[[-11   0  -4 -16  12 -14  24  23 -19  26]
 [-27  31 -30  27  26  29   9 -18  25  -3]
 [-11   1  -4 -16  13 -13  25  24 -19  28]]
->
[[  0  -4 -16  12 -14  24  23 -19  26 -11]
 [ 31 -30  27  26  29   9 -18  25  -3 -27]
 [  1  -4 -16  13 -13  25  24 -19  28 -11]]

[[  2  13  14  -1  16 -10 -14  -1  -2  22]
 [ 14 -11   5  -3   2 -14 -27  12  11  -4]
 [ -4  16  13  -4  16  -8 -12  -7  -6  22]
 [-12  23  -4 -18   1  -6 -11 -11  -8  -3]
 [ -4   2   4  12   3  14  29  -5  -7  13]
 [ 14 -27  -2  14  -7   6   7  10  12  -8]
 [ 12  -1  11  -5  13 -14 -29   5   3  10]
 [  3   1  15  10  12   7  14  -3  -2  24]
 [ 16 -27  -1  13  -5   1   1  14  11 -10]]
->
[[ 13  14  -1  16 -10 -14  -1  -2  22   2]
 [-11   5  -3   2 -14 -27  12  11  -4  14]
 [ 16  13  -4  16  -8 -12  -7  -6  22  -4]
 [ 23  -4 -18   1  -6 -11 -11  -8  -3 -12]
 [  2   4  12   3  14  29  -5  -7  13  -4]
 [-27  -2  14  -7   6   7  10  12  -8  14]
 [ -1  11  -5  13 -14 -29   5   3  10  12]
 [  1  15  10  12   7  14  -3  -2  24   3]
 [-27  -1  13  -5   1   1  14  11 -10  16]]

[[ 29  11   6 -35  -4 -30  30  35  -5  35 -20   8  13]
 [ 20  19 -13 -18  13 -21   5  14  13  13   4  18  -9]
 [ 14  10  -4 -14   5 -14   7  12   5  12  -2   9  -2]
 [  9  -1   9 -14  -9 -10  17  16  -9  16 -15  -3  12]]
->
[[ 11   6 -35  -4 -30  30  35  -5  35 -20   8  13  29]
 [ 19 -13 -18  13 -21   5  14  13  13   4  18  -9  20]
 [ 10  -4 -14   5 -14   7  12   5  12  -2   9  -2  14]
 [ -1   9 -14  -9 -10  17  16  -9  16 -15  -3  12   9]]

[[ 32 -14 -15 -11  -1  12   7  -2   6 -18 -25  -4]
 [ -2   3  30   8  -7 -11  16  21 -23  18  23 -17]
 [-31  -1  -2  16 -23  12   2 -17  14 -33  29   3]]
->
[[-14 -15 -11  -1  12   7  -2   6 -18 -25  -4  32]
 [  3  30   8  -7 -11  16  21 -23  18  23 -17  -2]
 [ -1  -2  16 -23  12   2 -17  14 -33  29   3 -31]]

[[-35 -23 -30 -33 -11 -20 -10]
 [-27 -23 -32  -9  -2   6 -11]
 [-26 -19 -16 -11  -7  -1  -5]
 [ 27  24  28  -2  -2 -27   0]]
->
[[-23 -30 -33 -11 -20 -10 -35]
 [-23 -32  -9  -2   6 -11 -27]
 [-19 -16 -11  -7  -1  -5 -26]
 [ 24  28  -2  -2 -27   0  27]]

[[ 17   1  -1  -6   3  -2   5  -2  -3 -10  -1  -1]
 [ 17  -1  -2  -6   5  -1   5  -1  -5 -16  -2  -7]
 [ 25  -9 -14  13  13   4  13  -5  -7 -16  -3  -8]
 [ -4  -5  -1 -15   6   0  -1  17  -8 -30  -2 -23]]
->
[[  1  -1  -6   3  -2   5  -2  -3 -10  -1  -1  17]
 [ -1  -2  -6   5  -1   5  -1  -5 -16  -2  -7  17]
 [ -9 -14  13  13   4  13  -5  -7 -16  -3  -8  25]
 [ -5  -1 -15   6   0  -1  17  -8 -30  -2 -23  -4]]

[[-32  22   8]
 [-36  -1  16]
 [-23  31   8]
 [ -1 -11  38]]
->
[[ 22   8 -32]
 [ -1  16 -36]
 [ 31   8 -23]
 [-11  38  -1]]
